Each row has a name. After each piece below comes the name of the row it's from, unless a question asks for something else. Each question is about the rows just above it. Places in a row count from 1.

zor: [ 90  90  91 109 127  82 131 104 158 114 148 127 124  78]
riz: [111  89 140 107  94 154  95 130 161 112 121 127 101  53]
Firu: [117  94 150 109  87  98  86 133 142 114 141 127  95  75]
pef: [ 98  74 101 111 118 100 113 131 164 114 156 127 119  50]
Tukam: [ 95  73  68 120 134  57 118 132  97 123  99 126  90 132]
dodal: [111 121 133 112 100 142 105  97 161 112 157 128 100 173]
Where in the named rows is [157]? : dodal, 11
Row and place of [89] in the named rows: : riz, 2
The rest of the row after [161 112 121]: : [127 101  53]
Where in the named rows is [120]? : Tukam, 4

dodal: [ 98  63 123 129 206 200  63  69 198 112  75 121 193 118 119  87  96 129
 116  97 203 195 132 112 106 201 204  88  91  69  62  71 106  59 187 195
  45 213 103 209 203 131  95 121 197  68 192 109 127 193  96 152  58 206
 206 113 147 185  48  69 116  64 116 173]
pef: [134 130  79  80  92 141 210 111 148  88 115 210 150 120 129 210 150 212
  58 178 205 167  82  65  46 179 193 212  53  45 157 186  61 157 184  84
  75 193 198  46  99 148 160 146  52 178 194 136 113 159 163 202  48 143
 212 100  68 101 126 177 118 139  55 124]
Lan: [ 68 200 159 132 105 168 199 126 171  48 113  70  92 118 212 200  74 166
  62 100 120  84 211 126 127  44 113 174 101  50  87 168  85 191 201  64
 105  66 162  61 110  83  56  64 203 141 156 128  57  70 210  84  71 145
 119 188  82 202  50 130  54  92  66 172]
Firu: [103 198  67 161  86  89 121  71 149 115  45  75 141  94 185 155  84 178
 126 125 126  95 167 203 144  86  97 187  86 180 162  74 124  75 204 180
 108 212 178  89 195 103 103 169 151 187 129  82  80 166 126 137 207 153
 195 103  65 129 200 165 212  75 207 197]
somev: [134 130  79  80  92 141 210 111 148  88 115 108 150 120 129 179 150 212
  93 178 205 167  82  65  46 179 193 212  53  45 157 186  61 156 184  84
  75 193 198  46  99 148 160 146  52 178 194 136 113 159 163 202  48 143
 212 140  68 101 126 177 118 139  55 185]
ziro: [107 198  67 161  86  89 121  71 149 115  45 140 141  94 185 155  84 178
 126 125 126  95 167 203 144  86  97 168  86 180 160  74 124  75 204 180
 108 212 178  89 195 103  90 169 151 187 129  82  80 166 126 137 207 153
 195  96  65 129 200 165 212 158 207 197]
zor: [ 84  55 103 104 103  46  60 197  86  94  74  72  55 174 120  54  65  88
 163 152 195 122  67 112  98 193 149  50 159 119 190 199 193 180  56 135
 123  74 166 116 146 122  78 130 156  76  65 108 147 194 171  78  73 191
  56 140 148 156 139  47 206  94  55 131]
Tukam: [107 198  67 161  86  89 121  71 149 125  45 140 141  94 185 155  84 178
 126 125 126  95 167 203 144  86  97 187  86 180 162  74 179 208  50 172
 175  87 196 165 159 100  80 169 121 108 200 195 145 188  53 166  91 107
 211  92 113 118  62 212 201 149  44 153]
zutov: [202  75 139 147  64 144  57 175 195 174 133 200 170  70 133 200 168 144
  46 134  46  74 200 181 148  80 150  75 132 132  88  72 163  84 171 159
 122  97 124  88 137 154 180 148  71  83  67 193 120  95 141 186  61 108
  54 213 106  98 175  77 131  81 212 123]
ges: [ 83 166  55  94 167 211 163 108 144  79 146  86 173 115 102 132 157 139
 191 130 118 138 131 150 168 144 156  99  99 120 125  80 197 137  51 206
 171 194 163 130 157 192 204 203 114 209 140 117  43  66 103 195  53 206
 130  52  62 113  99 209  83 144 130  78]
zolus: [188 210 176 189  52 177  68 182 205  83 195 168 101 169  93 127  70 209
 107  81 207  92 181 182  86 110 203  45  80 130 158 113  88 123  92  71
  58  99  96 131 203 195 150 126 172 186 172 167 199 165 155 202 207  97
 125 147  92 163 102  53 193 101 145  96]
Times [158] occurs in pef: : 0
Times [103] occurs in Firu: : 4
[188 210 176 189  52 177  68 182 205  83 195 168 101 169  93 127  70 209
 107  81 207  92 181 182  86 110 203  45  80 130 158 113  88 123  92  71
  58  99  96 131 203 195 150 126 172 186 172 167 199 165 155 202 207  97
 125 147  92 163 102  53 193 101 145  96] is in which row? : zolus
Which entry of ziro is missing from [ 89 178 149  67  65  86 126 195 203 107 124 198  71 169  89 121 212  86
 155 151 207  82 185  96  84 140 168 126  97 197  90 212 166 126 195 129
  86 125 115 108 204 158 200 144  94 141 167  74 153 207 103  45 165  75
 180 187  80 180 129 160 178 137  95]? : [161]

ges: [ 96 124 108 108 162 180 136 108 108 135]
zolus: [107 125 155 152 144 154 132 153 112 151]
somev: [129 121 119 142 146 135 132 152 109 173]
Tukam: [115 128 132 119 148 149 136 119 131 143]
zor: [108 125 134 117 146 162 109 113 134 149]
riz: [119 120 174 155 153 131 135 153 153 117]
dodal: [176 135 137  99 100 154 120 117 118 113]
zutov: [122 151 173 161  95 115 127 155 114 120]
Lan: [192 121 108 102 125  54 144 155 114 133]
How many times does riz hold [153]? : 3
Shared by zolus and Tukam: : [132]
Count of [107] in ges: : 0

dodal: [133 152 161 120 110  79]
zor: [197  99 155  74  90 123]
Tukam: [175 109  84 133  90 133]
somev: [129 164 168 123 105  75]
zolus: [138 174 178 122 105  74]
ziro: [128  85 223 112  83 130]
ges: [183  84 160 129 100 138]
Firu: [136  68  75  75  75 124]
The rest of the row after [164 168 123 105]: : [75]
Which value is in both somev and Firu? : [75]
Times [134] occurs in Tukam: : 0
Row and place of [85] in the named rows: : ziro, 2
How many times does zor hold [155]? : 1
Where in the named rows is [124]? : Firu, 6

Tukam: [133  92 131 123 120 124 189 123 146 156 128 138 133 116 142 116 140 115
 111 138 148 121 119 106 138 148 134]
Firu: [119 166 125 121 114 142 138 106  62 146 120 151 140 120 150 114 127 116
 104  62 118 136 100 126 156 134 209]
riz: [129 138 135 133 113 135 158 151 134  75 144 139 143 118 161 117 111 129
 149 112  99 120 127 125 109 155 100]
zor: [131 127 129 147 134 128 111 146 119 125 123 121 107 118 139 118 129 154
 123 161 134 134 119 120 138 101  68]
Lan: [131 127 133 147 134 128 111 146 134 125 123 121 150 118 139 123 129 154
 123 161 134 134 119 120 138 101  68]
Go on from [114 127 116 104  62] to the end of its row. : [118 136 100 126 156 134 209]
Where in the named rows is [75]? : riz, 10
Go on from [131 127 133 147] to the end of its row. : [134 128 111 146 134 125 123 121 150 118 139 123 129 154 123 161 134 134
 119 120 138 101  68]
Times [120] occurs in zor: : 1

somev: [152 180  98 118  98 154  87]
ges: [144 209 121 158  96 167  96]
Firu: [138 110  97 102  68 171  71]
zor: [168  97 141 148 123 142 140]
pef: [152 142  98 118  98 152 121]
Tukam: [171 166  96  76 123 162 129]
ziro: [152 110 195 109  68 171  71]
zolus: [168  97 151 148 123 142 117]
Go on from [ 76 123] to the end of its row. : [162 129]
Shared by zor and Firu: : [97]
Which entry of ziro is missing from [ 71 171 109 152  68 195]? : [110]
Where do [152 180  98 118  98 154  87] appear? : somev
The one value in zolus and pef: : [142]

